Here is a table of points, one per row:
-0.25 & 0.26 & -0.59 & -0.56 & -0.26 & -0.51 & -0.02 & -1.15 & -0.25 & 0.34 & 0.64 & 1.63 & 0.53 & 1.07 & -0.03 & -1.19 & -1.35 & -0.37 & -2.90 & -0.68 & -1.58 & 1.13 & -0.60 & 0.68 \\
0.76 & 1.19 & 1.76 & 0.88 & 1.89 & 2.24 & 1.51 & 1.57 & 0.79 & -0.65 & 0.46 & 0.15 & -1.32 & -0.60 & -0.65 & 1.20 & -0.25 & 0.11 & 0.48 & -0.02 & -0.70 & -2.42 & -0.80 & -0.32 \\
-1.19 & 1.40 & -2.32 & -0.35 & 0.64 & 1.23 & -0.60 & -1.65 & 0.51 & 1.22 & -4.27 & -0.71 & -0.59 & 0.55 & 1.87 & 1.61 & 0.97 & -0.15 & -0.04 & 0.16 & 1.47 & -2.33 & 0.36 & 0.31 \\
0.11 & -1.97 & -0.17 & -0.70 & 0.12 & 0.35 & 0.57 & 1.28 & 1.08 & -0.28 & -0.72 & -0.30 & -0.88 & -0.62 & -0.59 & 0.84 & 0.18 & -0.07 & 0.26 & -0.18 & -1.58 & -2.18 & -0.78 & -0.80 \\
1.17 & 0.98 & 1.25 & 1.46 & 2.08 & 0.17 & -0.48 & 0.80 & -0.90 & 0.17 & 1.34 & -1.43 & 0.28 & 2.03 & 0.43 & -1.22 & -1.18 & -0.77 & 0.49 & -0.72 & 2.16 & 0.91 & 0.82 & -1.91 \\
-0.58 & -0.38 & -0.58 & -1.39 & 0.09 & 1.43 & -0.59 & -0.92 & 1.30 & 0.22 & -0.05 & -1.03 & -0.43 & 0.21 & 0.70 & 0.93 & 0.99 & 0.47 & -0.43 & -1.29 & -0.36 & -2.46 & -0.36 & 0.13 \\
0.41 & -0.08 & -1.01 & 0.78 & 0.92 & -0.87 & 0.70 & 0.16 & -0.42 & -1.10 & 1.28 & -0.49 & -1.21 & -1.49 & 0.02 & 0.77 & 0.34 & -0.63 & 0.29 & 0.65 & -0.10 & -0.63 & 0.44 & 0.98 \\
-0.15 & 1.61 & -0.87 & 2.89 & 0.68 & 0.79 & 0.19 & 0.47 & -0.24 & -0.22 & 1.98 & -0.09 & -0.66 & -1.82 & -0.52 & -1.09 & -1.12 & -2.65 & -1.14 & 0.19 & 1.21 & 0.36 & 0.94 & 0.33 \\
-1.01 & 0.58 & 0.79 & -1.19 & 1.31 & 0.51 & 0.13 & 1.15 & 0.80 & -0.82 & 0.75 & 0.97 & 1.15 & 1.35 & 0.26 & -0.51 & -0.14 & 1.16 & -0.35 & 0.03 & -0.56 & -1.49 & -0.14 & 0.41 \\
0.16 & -1.10 & -0.65 & -0.31 & -1.90 & -1.01 & 0.77 & 0.52 & -0.44 & -0.26 & -0.23 & -1.44 & 0.92 & -0.22 & 0.00 & 0.30 & 0.12 & -0.09 & 0.07 & 0.15 & 0.84 & 2.79 & -0.40 & -0.81 \\
0.19 & -0.67 & 0.29 & 1.08 & 0.46 & 0.06 & 0.13 & 0.40 & -0.36 & 0.67 & 1.29 & 0.57 & 0.64 & -1.15 & 0.18 & -0.65 & -0.12 & -0.12 & 0.78 & 0.17 & -0.85 & 0.82 & 0.56 & -0.39 \\
-0.24 & 0.50 & -0.43 & 1.69 & 1.91 & 0.14 & 0.69 & -0.59 & -0.91 & -0.99 & 0.69 & -0.99 & 0.27 & -1.57 & 0.01 & -0.98 & -1.44 & -1.82 & -0.05 & 0.89 & -0.60 & 0.78 & 0.34 & 0.06 \\
1.15 & 0.04 & 0.70 & 0.56 & -1.20 & -0.89 & -0.78 & -0.19 & 0.11 & 1.42 & 1.78 & 0.57 & -0.17 & 1.24 & -0.63 & 0.01 & 0.28 & -0.14 & -1.95 & -0.08 & -0.88 & 0.84 & 0.07 & 1.07 \\
-0.97 & 0.17 & -3.17 & 0.36 & -1.67 & -0.89 & -0.65 & -0.54 & -0.92 & -1.69 & 1.91 & -0.56 & -0.74 & -2.37 & -1.34 & -0.80 & -0.38 & -1.76 & -1.99 & 0.00 & 2.16 & 0.27 & -0.59 & 0.14 \\
0.62 & 1.22 & 0.95 & 0.41 & 0.01 & 0.51 & 1.05 & 0.64 & 1.18 & 0.01 & -0.92 & 0.60 & -0.67 & 0.04 & 0.24 & 0.28 & 0.14 & 0.26 & 0.00 & -0.77 & -1.90 & -1.80 & -0.25 & 0.72 \\
-0.39 & 3.04 & 1.38 & 1.68 & 0.95 & -0.29 & 0.87 & 0.75 & -1.81 & 0.00 & -2.04 & 1.89 & 0.44 & 0.53 & 0.63 & -0.91 & 0.45 & -0.35 & 1.40 & 0.18 & -1.25 & 0.51 & -0.15 & 0.11 \\
-1.21 & -1.37 & -0.92 & -0.43 & 1.02 & 0.70 & 0.27 & -0.44 & 0.40 & 1.15 & 1.15 & 0.42 & 0.20 & 0.34 & 0.48 & -0.50 & 0.08 & 1.02 & 0.99 & -0.25 & 0.18 & 0.34 & 0.12 & -1.87 \\
1.21 & -0.21 & 1.78 & 0.68 & 1.30 & 1.42 & -0.58 & 3.16 & 0.84 & 0.24 & 1.27 & 0.49 & -0.16 & 0.56 & 0.07 & -1.29 & -0.04 & 0.45 & 1.80 & -1.03 & 1.51 & 0.77 & 0.69 & -0.41 \\
-0.11 & 0.98 & 0.91 & -0.42 & 1.14 & 0.89 & -1.32 & -1.01 & 0.38 & -0.46 & 1.17 & 1.34 & 0.53 & 0.92 & -0.31 & -0.09 & 0.63 & 0.85 & 1.16 & 0.11 & 1.81 & 0.41 & 1.38 & 1.02 \\
-0.06 & -0.62 & 0.30 & -0.95 & -0.45 & 0.12 & -0.01 & -0.98 & 0.13 & 0.66 & -1.20 & 0.43 & -0.04 & 0.76 & -0.11 & 0.21 & 0.31 & 0.62 & -0.74 & 0.49 & -0.83 & -0.25 & -0.53 & 0.08 \\
-0.74 & 1.24 & 0.43 & -0.89 & -0.05 & -1.69 & -0.99 & -0.52 & -3.01 & -1.28 & -1.29 & -2.06 & -0.08 & -0.16 & 0.62 & -0.97 & 0.69 & 1.36 & 0.53 & 1.57 & 0.07 & -0.42 & 0.06 & -0.11 \\
0.85 & -0.97 & -0.33 & 0.09 & -2.03 & -1.43 & 0.74 & 1.91 & -0.20 & -0.27 & 0.56 & -1.57 & 2.52 & 0.57 & 0.93 & 1.33 & 0.34 & -0.30 & -0.74 & 1.04 & 1.37 & 2.56 & 0.39 & -0.69 \\
0.32 & -0.53 & 0.76 & 0.78 & 0.91 & 0.86 & -0.01 & -0.51 & -0.56 & -1.89 & -2.07 & -0.31 & -0.85 & -0.80 & -0.69 & -0.66 & -1.64 & -1.17 & -0.50 & -0.54 & -0.78 & -1.27 & -0.12 & -0.01 \\
0.58 & 0.82 & 0.46 & 0.40 & -2.05 & -0.04 & 0.63 & -0.03 & 1.14 & 0.14 & -0.09 & 0.30 & 0.79 & -1.79 & -0.04 & -0.26 & -1.01 & -0.22 & 1.09 & -0.01 & -1.55 & 0.18 & -0.32 & 1.12 \\
0.18 & -0.15 & 0.73 & -0.27 & -0.28 & -0.87 & -0.61 & -0.99 & 0.07 & -0.53 & -0.89 & 2.05 & 0.74 & 1.67 & 0.40 & 0.15 & -0.48 & 0.81 & 1.48 & 0.50 & 0.24 & -0.97 & -0.75 & 0.25 \\
Along one direction, these points spread out more than along any other. Take the direction at right angles to it along which they spread out most. Then take the direction at right angles to both along which they spread out most. Go by this last direction. For each point below, how far along it does it lie, from 0 to 99? The average is 50, and the first point in the table lies past the average. One standard deviation of the points above along it is 16.
-0.50 & -3.37 & -0.51 & -0.70 & -2.06 & -0.59 & 0.77 & -1.88 & 0.88 & 1.56 & 0.15 & -0.50 & 0.26 & -0.61 & -1.26 & 1.11 & 1.51 & 1.15 & 1.00 & 2.70 & 1.98 & 4.81 & -0.54 & -0.18 \\ 85
0.03 & -0.59 & -1.07 & 1.54 & 1.73 & -2.55 & 0.07 & -1.82 & -0.02 & 0.07 & 1.94 & -0.83 & -0.32 & 0.56 & 0.88 & 0.88 & 1.00 & -0.89 & -0.12 & -0.06 & -0.86 & 1.07 & -0.05 & -1.24 \\ 52
-0.16 & -1.20 & -0.99 & 0.49 & -1.60 & -1.34 & -1.33 & -3.05 & -0.78 & -0.71 & -1.87 & 0.20 & -0.12 & 0.67 & -0.41 & -1.07 & -1.06 & -1.02 & 0.01 & -0.41 & -1.24 & -1.56 & -0.57 & -0.28 \\ 45
-0.27 & 0.74 & 1.57 & 0.53 & -1.32 & 0.69 & 0.30 & 4.62 & 0.12 & -0.79 & 1.18 & 1.74 & 1.03 & -1.08 & 0.44 & 0.41 & 1.00 & 0.20 & 1.35 & -1.26 & 0.06 & 0.10 & -0.84 & -0.19 \\ 61
0.44 & -1.12 & -1.37 & -3.95 & 0.12 & -0.59 & -0.39 & -1.00 & 1.58 & 1.45 & -1.06 & 0.00 & 0.05 & 1.53 & 0.28 & -0.94 & -0.29 & 1.74 & -0.77 & -1.09 & 0.53 & -0.55 & 1.43 & 0.52 \\ 75
1.31 & -1.00 & 0.81 & -1.19 & -0.47 & 0.85 & -0.73 & -0.58 & 0.02 & 1.01 & -0.33 & -0.41 & -0.02 & 0.49 & -0.16 & 0.99 & 0.08 & 1.57 & 0.40 & 1.68 & 0.92 & 0.63 & 0.94 & 1.55 \\ 71
-1.69 & 2.56 & 0.06 & -0.03 & -1.17 & 0.28 & 0.41 & 1.22 & -2.08 & 0.37 & -1.98 & 0.79 & 0.14 & -1.04 & -0.92 & -0.39 & 0.25 & -0.02 & 0.64 & -1.48 & -1.36 & -0.31 & -0.81 & -1.22 \\ 45
-0.64 & -0.32 & -1.07 & -2.31 & -0.49 & 1.45 & -0.16 & -1.46 & 1.52 & 0.22 & -0.61 & -1.09 & -0.77 & 0.11 & 0.42 & 1.21 & 0.53 & 0.81 & -0.03 & -1.03 & 0.78 & -1.12 & 0.63 & 0.81 \\ 52
0.26 & -1.63 & 0.46 & -1.12 & -0.77 & -0.28 & -0.68 & 0.05 & 0.09 & 0.87 & -0.30 & -0.68 & -1.36 & -0.56 & -0.78 & 0.61 & 0.64 & -0.04 & -1.96 & 0.00 & -0.47 & 1.06 & -0.63 & -0.63 \\ 57
0.40 & -0.07 & 0.69 & 0.42 & 0.50 & -0.84 & 0.13 & 0.59 & -0.03 & 0.13 & 0.38 & 0.37 & -0.11 & 0.67 & -0.44 & 0.70 & -0.02 & 0.00 & -0.48 & 0.38 & 0.16 & -0.59 & 0.05 & 0.78 \\ 54
